M =
[[ 469  686  581  833  411  321   93  702  -24  635  308  472   92  -53]
 [  23  554  -81   36  425  265  683  487  564   43  313 -361  318  723]
 [ 113  293   -2   49   83  666  598  104  126  233  241  455  939  842]
 [ 311 -516  496  188   88  270 -100 -117  361  216  400  762  262  281]
 [ 386 -453  396   89   51  308    1 -217  316  190  363  821  412  311]
 [ 119  289    6   50   86  658  593   99  127  235  242  462  943  835]
 [ 580  796  512  773  450  261  159  671  -23  613  305  458   97 -115]
 [-122  484  -58   55  281  512  699  441  345  137  287 -148  640  933]
 [ 712  902  397  668  503  175  254  612   18  540  280  404   81 -179]
 [ 167  162  756  842  289  387 -128  660  103  606  384  484   29  146]
 [ 187  226  746  858  299  387 -110  676   85  617  380  483   29  127]
 [ 250 -535  571  289  121  266 -155  -12  368  263  416  708  169  268]
 [ 147  126  765  838  281  386 -138  647  118  596  389  485   24  152]
 [ 527  752  545  808  435  289  131  696  -30  626  306  467  101  -80]]
M[0,0] => 469
M[4] => [386, -453, 396, 89, 51, 308, 1, -217, 316, 190, 363, 821, 412, 311]
M[9,4] => 289
M[9,7] => 660
M[11,13] => 268
M[1] => [23, 554, -81, 36, 425, 265, 683, 487, 564, 43, 313, -361, 318, 723]
M[:, 10] => [308, 313, 241, 400, 363, 242, 305, 287, 280, 384, 380, 416, 389, 306]
M[9,11] => 484
M[3,0] => 311
M[3,2] => 496
M[9,13] => 146
M[8] => [712, 902, 397, 668, 503, 175, 254, 612, 18, 540, 280, 404, 81, -179]
M[1,10] => 313
M[:, 0] => [469, 23, 113, 311, 386, 119, 580, -122, 712, 167, 187, 250, 147, 527]
M[11,1] => -535
M[:, 4] => [411, 425, 83, 88, 51, 86, 450, 281, 503, 289, 299, 121, 281, 435]
M[11,4] => 121
M[9,9] => 606
M[9,0] => 167
M[4,12] => 412
M[4,8] => 316
M[:, 5] => [321, 265, 666, 270, 308, 658, 261, 512, 175, 387, 387, 266, 386, 289]
M[0,13] => -53
M[5,4] => 86
M[10,10] => 380
M[12] => [147, 126, 765, 838, 281, 386, -138, 647, 118, 596, 389, 485, 24, 152]
M[:, 1] => [686, 554, 293, -516, -453, 289, 796, 484, 902, 162, 226, -535, 126, 752]
M[12,9] => 596
M[10,5] => 387
M[9,1] => 162
M[10,12] => 29
M[2] => [113, 293, -2, 49, 83, 666, 598, 104, 126, 233, 241, 455, 939, 842]
M[11,2] => 571
M[0,8] => -24
M[:, 3] => [833, 36, 49, 188, 89, 50, 773, 55, 668, 842, 858, 289, 838, 808]
M[5,8] => 127

X =
-.75	.42	.18	.68	.18	.26
-.34	-.07	.35	.37	.31	.32
.85	-.03	-.08	-.24	-.48	-.64
.74	-.17	.12	.10	.20	-.18
Indices start at 0.
row 0 col 0 = -.75
row 1 col 0 = -.34
row 0 col 3 = .68
row 0 col 4 = .18
row 0 col 1 = .42
row 1 col 2 = .35
row 3 col 5 = -.18
row 1 col 1 = -.07
row 3 col 0 = .74
row 2 col 2 = -.08

m =
[[-.33,.13,.17,-.47,-.13],
[.06,-.31,.07,-.01,-.71],
[-.32,-.27,-.35,.18,-.14],
[-.02,-.16,-.29,.10,-.16],
[-.48,-.36,-.51,.24,-.12],
[-.16,-.02,-.63,.16,.47],
[-.13,.08,-.12,-.10,-.08],
[.32,.09,.25,.03,-.18]]
m[0,0] => -.33
m[6,1] => .08
m[0,4] => -.13
m[0,2] => .17
m[0,3] => -.47
m[1,3] => -.01
m[:, 2] => [.17, .07, -.35, -.29, -.51, -.63, -.12, .25]
m[3,2] => -.29
m[4,1] => -.36
m[2,1] => -.27
m[1,4] => -.71
m[5,0] => -.16
m[7,3] => .03
m[5,4] => .47
m[5,2] => -.63
m[4,0] => -.48
m[:, 3] => [-.47, -.01, .18, .10, .24, .16, -.10, .03]
m[5,1] => -.02
m[4] => [-.48, -.36, -.51, .24, -.12]
m[7] => [.32, .09, .25, .03, -.18]
m[2] => [-.32, -.27, -.35, .18, -.14]
m[:, 1] => [.13, -.31, -.27, -.16, -.36, -.02, .08, .09]
